-2.99	0.70
4.94	-2.45
-1.50	0.54
0.30	2.48
0.60	-4.71
-0.90	-0.67
-2.84	-0.55
5.35	-3.88
=>
5.35	-2.84	-0.90	0.60	0.30	-1.50	4.94	-2.99
-3.88	-0.55	-0.67	-4.71	2.48	0.54	-2.45	0.70

0.65	4.45
-0.24	5.25
-0.09	3.08
=>
-0.09	-0.24	0.65
3.08	5.25	4.45

-0.17	0.38	4.36	0.55	3.06	-0.93	-4.26	0.78	0.04	-2.29	-0.10	0.54	1.22
-3.72	2.76	-0.09	0.35	-0.03	2.45	-1.39	0.73	-3.12	-0.78	-3.67	-2.16	1.17
-4.96	3.66	-1.43	0.38	-1.09	3.61	-0.54	0.62	-4.22	-0.28	-4.86	-3.02	1.03
-2.76	1.68	-4.68	1.26	-3.67	1.81	2.92	0.96	-1.95	1.07	-3.12	-1.57	1.52
-1.54	0.86	-3.25	1.42	-2.71	0.61	2.05	0.90	-0.91	0.55	-1.89	-0.63	1.49
=>
-1.54	-2.76	-4.96	-3.72	-0.17
0.86	1.68	3.66	2.76	0.38
-3.25	-4.68	-1.43	-0.09	4.36
1.42	1.26	0.38	0.35	0.55
-2.71	-3.67	-1.09	-0.03	3.06
0.61	1.81	3.61	2.45	-0.93
2.05	2.92	-0.54	-1.39	-4.26
0.90	0.96	0.62	0.73	0.78
-0.91	-1.95	-4.22	-3.12	0.04
0.55	1.07	-0.28	-0.78	-2.29
-1.89	-3.12	-4.86	-3.67	-0.10
-0.63	-1.57	-3.02	-2.16	0.54
1.49	1.52	1.03	1.17	1.22

-5.51	0.00	-4.32	4.00	4.85	-4.06
0.29	3.10	1.05	1.52	-0.29	1.60
-4.53	1.26	-4.37	5.19	5.72	-3.96
-3.14	-1.34	-3.27	1.65	1.63	-2.90
-1.97	-5.18	0.57	-5.47	-1.65	0.83
=>
-1.97	-3.14	-4.53	0.29	-5.51
-5.18	-1.34	1.26	3.10	0.00
0.57	-3.27	-4.37	1.05	-4.32
-5.47	1.65	5.19	1.52	4.00
-1.65	1.63	5.72	-0.29	4.85
0.83	-2.90	-3.96	1.60	-4.06

-6.34	-2.38	-1.57	-2.77	2.87	0.37
-5.29	2.38	-2.94	2.20	-2.95	2.96
2.68	-1.51	-5.90	-0.13	2.46	-3.76
-3.48	6.20	-1.77	-3.11	0.36	1.07
5.22	-5.05	1.91	1.47	0.88	-2.25
=>
5.22	-3.48	2.68	-5.29	-6.34
-5.05	6.20	-1.51	2.38	-2.38
1.91	-1.77	-5.90	-2.94	-1.57
1.47	-3.11	-0.13	2.20	-2.77
0.88	0.36	2.46	-2.95	2.87
-2.25	1.07	-3.76	2.96	0.37

-2.53	0.30	-3.62	1.44	4.01	0.89	-1.57	-2.00	2.49
6.50	-0.26	-0.03	3.36	3.39	0.64	-5.14	4.68	-2.25
=>
6.50	-2.53
-0.26	0.30
-0.03	-3.62
3.36	1.44
3.39	4.01
0.64	0.89
-5.14	-1.57
4.68	-2.00
-2.25	2.49

3.76	6.33	-0.58	-3.22	1.04	-4.77	0.25	-4.68	5.15
3.81	6.09	-1.69	-0.52	0.64	-6.01	1.50	-4.35	2.61
=>
3.81	3.76
6.09	6.33
-1.69	-0.58
-0.52	-3.22
0.64	1.04
-6.01	-4.77
1.50	0.25
-4.35	-4.68
2.61	5.15
---
-2.25	0.29	0.74	0.75	2.31	-0.31	-0.78	0.95
-2.29	-0.90	1.91	-0.49	1.18	-2.62	-1.35	2.48
-1.12	-0.73	0.71	-0.38	0.62	-1.24	-0.79	0.95
1.43	-0.68	-0.36	-1.20	-1.49	-0.60	-0.13	-0.39
-5.56	-0.35	3.10	0.50	4.91	-2.92	-2.84	3.30
-4.96	-3.77	2.44	-1.63	3.01	-4.39	-2.35	3.20
=>
-2.25	0.29	0.74	0.75	2.31	-0.31	-0.78	0.95
-1.12	-0.73	0.71	-0.38	0.62	-1.24	-0.79	0.95
-5.56	-0.35	3.10	0.50	4.91	-2.92	-2.84	3.30

1.44	-6.05	4.96
-4.67	0.45	5.20
0.37	-1.61	1.35
-2.43	0.51	3.16
5.55	-2.98	-2.39
4.90	-1.35	-3.23
-5.00	0.41	4.44
-0.42	1.73	-2.58
5.62	-2.29	-3.55
-1.05	-3.29	4.10
=>
1.44	-6.05	4.96
0.37	-1.61	1.35
5.55	-2.98	-2.39
-5.00	0.41	4.44
5.62	-2.29	-3.55

0.26	4.15	2.88	-1.66
1.48	-2.30	4.81	4.24
1.62	-1.88	-2.42	-3.01
-0.18	-4.58	-3.40	1.46
4.02	0.42	3.30	-3.71
0.88	-3.02	2.34	3.59
-1.07	6.00	1.84	-2.26
-1.15	1.86	-3.83	-3.46
-1.16	6.42	1.59	-2.74
=>
0.26	4.15	2.88	-1.66
1.62	-1.88	-2.42	-3.01
4.02	0.42	3.30	-3.71
-1.07	6.00	1.84	-2.26
-1.16	6.42	1.59	-2.74

0.93	-4.28	0.01	3.56	1.45	3.39	-4.50	1.85	-3.53	-0.46	1.12
2.82	-1.14	-2.04	0.39	1.58	0.05	-2.38	-1.08	-2.26	-2.15	-0.78
-2.23	-1.43	0.54	3.15	-3.93	4.80	-0.72	2.56	-0.55	2.27	1.55
=>
0.93	-4.28	0.01	3.56	1.45	3.39	-4.50	1.85	-3.53	-0.46	1.12
-2.23	-1.43	0.54	3.15	-3.93	4.80	-0.72	2.56	-0.55	2.27	1.55

3.63	-0.33	4.00	2.44	-3.43	-1.24	-3.22	-1.94
-5.57	0.52	-3.23	-1.39	5.63	0.44	1.94	1.91
-4.97	2.66	-2.22	0.58	2.65	0.73	-0.85	0.92
2.43	0.12	0.36	-3.14	-0.84	-0.14	4.64	0.11
-2.60	1.48	-2.34	-3.21	3.50	-1.27	3.73	1.14
1.85	-1.55	2.47	3.68	-2.86	-0.43	-2.56	-0.17
-3.75	0.58	-2.92	2.31	4.76	-0.76	-0.93	2.23
-1.21	-2.06	-0.43	2.13	1.22	0.76	-0.86	0.97
-0.85	1.17	-1.12	-4.10	1.89	-0.62	2.35	0.26
0.67	-1.67	0.67	4.11	-2.03	-1.55	-6.28	-0.73
-4.93	0.02	-4.06	3.84	2.25	-0.50	-3.79	1.11
-3.42	1.06	-4.32	2.74	1.75	-0.56	-3.26	2.11
=>
3.63	-0.33	4.00	2.44	-3.43	-1.24	-3.22	-1.94
-4.97	2.66	-2.22	0.58	2.65	0.73	-0.85	0.92
-2.60	1.48	-2.34	-3.21	3.50	-1.27	3.73	1.14
-3.75	0.58	-2.92	2.31	4.76	-0.76	-0.93	2.23
-0.85	1.17	-1.12	-4.10	1.89	-0.62	2.35	0.26
-4.93	0.02	-4.06	3.84	2.25	-0.50	-3.79	1.11

-1.93	3.89	1.63	2.66	2.79	1.11	-0.83	1.07	-1.88	0.55	4.48
1.78	-2.08	-0.64	-1.85	-2.74	-1.06	0.74	-0.24	0.47	-1.35	-3.16
-1.65	-5.44	0.29	-2.89	0.19	-3.47	-0.94	1.00	3.56	-2.91	-3.90
3.82	2.42	-2.02	0.78	-2.66	2.84	1.83	-2.19	-1.78	2.84	0.41
=>
-1.93	3.89	1.63	2.66	2.79	1.11	-0.83	1.07	-1.88	0.55	4.48
-1.65	-5.44	0.29	-2.89	0.19	-3.47	-0.94	1.00	3.56	-2.91	-3.90

-3.79	-1.91	1.17	-2.03	-0.16	0.65	-0.55	2.61	-2.15	-2.53	-2.56	0.90	2.74	-2.20	-6.33
-0.19	-2.76	-0.08	-0.32	0.41	-0.79	-0.62	1.66	0.07	0.33	-0.62	-1.49	1.37	0.36	-0.21
=>
-3.79	-1.91	1.17	-2.03	-0.16	0.65	-0.55	2.61	-2.15	-2.53	-2.56	0.90	2.74	-2.20	-6.33
